128 stands for zero in the data rows.
Each pair is two rows. How far apart are they, by a hidden measure? 0 means very close, and 40 very far. Two or three weighted sums of its numbers give each row a place; it is the straight-line distance between the places.
[103  95 147 111 111 118 141 104 142 102]
[ 98 112 171  94 131 124 153 102 154  95] -> 25
[115 113 176  91 116 134 143 130 118 129]
[158 116 127 135 161 151 120 122  90 164] -> 14
[ 79 110 127 103 138 118 133 125 170 116]
[160 101 122 171 185 165 121 132 114 158] -> 26
[143 116 116 178 161 171 149 157  84 177]
[156 127  82 137 192 134 130 135 108 180] -> 11
[147 126  86 143 163 173 127 153 101 165]
[107 112 150  94 128 132 124 130 168 106] -> 13
[187 113 121 162 167 174 124 153 109 164]
[165 127 120 148 165 159 141 162 138 175] -> 18
[127 190 115 158  98  82 109 153  70 102]
[120 102 184  74 126 129 129 115 159 108] -> 17
[155 178  73 142  94  81  90 146  78 114]
[101  96 153  82 143 114 185 108 188 103] -> 18
[ 87  97 168  94 142 126 157 115 145 109]
[184 199 100 154 105  81  88 148  82 103] -> 28
[ 74 107 170  62 133 126 157 119 143 103]
[174 184 118 131  74 106  99 135 135 129] -> 27
[168 174 112 158 101 104  51 159 155 132]
[ 75 101 162  97 108 143 137 106 139 103] -> 26
[103 120 142 114 127 117 111 101 126 100]
[ 68 112 131 101 112 120 132 108 152  94] -> 18
[153 178 101 150  68  82  96 146 123 110]
[186 123 136 160 166 169 148 150 146 167] -> 18
[108  99 153 105 113 114  81  92 152 116]
[149 162  82 155  98  93  98 173  70 122] -> 18
[111 103 159  96 128 137 146  80 140 114]
[151 175  99 145 107  95  68 154  89 120] -> 14
[151 127  95 183 152 175 163 137  73 145]
[163 198  81 182  80  77 100 182  75 108] -> 17
[159 182  86 162  61  97  89 136 142 112]
[129  94 193  98 130 139 140 119 134 116] -> 20
[155 126 110 154 211 176 167 153 124 179]
[152 188 107 164  82 111 106 154  95 117] -> 12
[147 172  88 152  72  80 115 167 128 107]
[105 106 151 136 126 119 111  85 115 124] -> 11
[191 115  96 148 180 153 115 124 110 178]
[154 172  81 162  94  77 108 142  98 130] -> 20
[168 113 111 141 191 164 123 130  94 191]
[176 177  57 171 112  96 106 167 128 116] -> 19
[ 91 106 150 115 127 113 151 106 122 119]
[122 175  99 132 102  75 101 164 117 121] -> 16
[156 109 124 177 143 166 126 142 148 163]
[118 115 176 117 116 136 132 107 144 107] -> 15
[156 191  67 156 110  58  91 141 134 130]
[135 171  58 143  94  84 101 130  99 121] -> 19
[140 119 133 119 160 180 176 144 112 181]
[132 190 113 131  92  57 111 127  78 111] -> 7
[151 184  97 145  69  88  85 131  90 123]
[175 181  91 164  78  93  54 153 140 124] -> 18
[124 175 103 148  84  95 105 145  49 118]
[141 172  69 144 104  78 117 152 101  99] -> 12
[161 131 133 147 172 162 133 127  89 194]
[110 106 123 156 125 144 125 135 111 189] -> 35
[132 189  84 147  64  74  66 147  79 120]
[ 96  89 175 118 129 142 151  88 147 112] -> 14
[175 116 120 151 129 150 137 157  84 188]
[149 128 117 150 197 171 147 160 109 164] -> 33
[ 96 111 161 100 130 131 140  87 131 104]
[146 118  98 143 168 154 104 108 127 184] -> 9
[ 78 113 166  68 114 113 158 128 188  93]
[ 95 102 160 110 143 131 141 120 118 124] -> 10
[ 78 115 155  78 130 135 146 114 171 105]
[124 172 102 156  94  91  64 131  63 127] -> 17
[131 115 135  87  95 112 150 117 170 102]
[158 188  83 147 106 100  90 138 178 107] -> 26
[132  98 166 154 165 145 124 146 118 175]
[174 191 102 149  60  94  68 190 122 117] -> 13
[162 126 112 153 154 173 126 134  99 173]
[159 113  96 113 160 159 108 109 162 200] -> 10
[ 99 114 184  87 152 131 160  91 175  85]
[ 73 104 151 107 127 128 123  94 169 103] -> 26
[163 199  62 153  87  94  91 134 107 100]
[140 129 109 169 182 160 133 141 110 171] -> 18
[149 136  89 156 126 164 133 133 106 173]
[112 101 154  90 130 121 125  86 119 113] -> 7
[152 180  86 157 113  62  93 158 118 115]
[151 180  91 174  93 103  75 167  70 135] -> 10
[ 92 105 146 112  92 141 154 116 141 125]
[ 98 104 147 100 122 144 100 132 148 117] -> 21
[170 179  99 158  75  78  90 165 151 114]
[189 118 127 156 170 156 141 124  97 177] -> 19
[161 104 114 124 171 158 144 154 133 184]
[110 190  59 174  91  89  57 146  96 103] -> 27
[ 75 111 158  86 131 100 129 105 163  95]
[157 189  82 178 102  98  74 137 100 115] -> 18
[156 127  83 145 168 152  98 148 136 172]
[137 124  79 168 167 140 124 145 194 179] -> 20
[134 108 151 109 148 129 122  81 136 106]
[118 190  99 160  55  84  80 129 156 102] -> 21
[134 118 146 115 132 140 139 124 115 124]
[127 186  92 159  92  79 100 192  49 125] -> 22
[ 89  98 157  96 157 118 160  85 123 107]
[164 186  70 155 109  83 124 140 114 127] -> 9
[ 98 119 178 104 121 144 131  93 148 115]
[ 93 113 162  80 117 121 127 135 163  96] -> 10
[ 91 114 149  86 134 108 132 115 126 103]
[168 130  95 141 152 158 125 158 116 178] -> 13
[ 73 102 146 105 127 114 152 136 161  96]
[165 121 108 146 170 158 129 164 145 168] -> 25
[ 87  99 176  81  95 143 130  96 133 118]
[155 133  97 142 189 172 145 129 126 150] -> 11
[182 129 117 142 134 174 122 148 149 175]
[ 90 111 150  95 127 120 152  84 163 103] -> 23
[156 124 108 148 176 154 133 145 120 167]
[167 197  79 184  81  76  58 186 114  94] -> 14
[125 190  79 158  63 116  54 143 130 118]
[168 177  86 138  76  78 146 156  77 105] -> 39
[125 110 159  91 111 125 106 108 198 101]
[162 186 104 156  71  80  89 114  84  93] -> 20
[ 79 105 171 107 146 138 131  94 139 110]
[172 192 109 171  96 120  82 138 123 126] -> 21
[102  99 160 105 136 130 166 108 141 119]
[121 175  67 123  90  67  88 188  55 107] -> 11
[126 186  80 127  84  70  92 163 132 127]
[192 204  62 186  93  87  71 163  72 119] -> 25
[159 118 122 164 212 163 157 139  73 178]
[118 113 163  92 114 138 164 106 147  95] -> 14
[110 104 138  67 121 118 147 100 146 117]
[104 110 113  68 119 147 142 113 205 112] -> 19
[ 94 105 147  91 112 124 169  85 193  83]
[179 190  59 164  93  93  97 187  94 110] -> 15
[189 115 104 162 178 152 122 136 125 175]
[ 98  93 151 111 123 146 136  96 130 101] -> 17
[170 109 127 146 207 170 147 129 118 185]
[133 120 138  85 131 125 150 103 115 130] -> 17
[208 116 108 164 177 154 114 149 137 180]
[123 189  75 149  81  65  99 150 137 112] -> 32
[ 86 106 163  53 117 114 165  81 139  84]
[100 119 152 114 111 132 140 111 109 102] -> 11
[141 176  79 122  92  74 157 154 124 101]
[174 129 126 187 169 170 160 135 168 188] -> 28
[154 125 102 157 162 161 134 151 101 170]
[149 172 100 147 106  82 136 142  92 117] -> 14
[ 90 113 159 113 117 117 160 109 162  88]
[133 121  99 156 119 144 114 146 114 174] -> 17
[ 84 115 149 100 104 129 153  98 146 107]
[125 170  95 175  95 108  69 162 120 111] -> 20
[159 117 138 139 162 173 132 168 171 171]
[165 116 127 176 175 168 161 139 125 179] -> 17
[156 119 100 149 150 163 124 164 138 189]
[155 116 111 167 160 143 154 156 162 171] -> 9
[188 193  75 188  91  95  72 153 117 118]
[145 188  92 153  91  69  73 155  65 111] -> 17
[110 110 160 112 122 120 144 106 129  95]
[117 179  82 137  79  80  89 169 110 119] -> 14
[135 119 135 151 143 142 106 128 178 169]
[120 176  98 155  78  75  69 166 123 117] -> 10
[ 77 105 126 101 120 135 120  94 171 103]
[ 91 115 179 116 138 120 165 108 174 130] -> 34
[103 117 133 122 106 139 113 110 152 111]
[ 97 108 129 119 117 117 130 103 109  97] -> 14
[183 127 114 159 152 153 150 143 147 181]
[134 191 129 181  74  91  58 134 100 129] -> 19
[103 107 157 101 116 126 135  85 117  84]
[119 105 168  87 127 126 142 110 184 106] -> 15
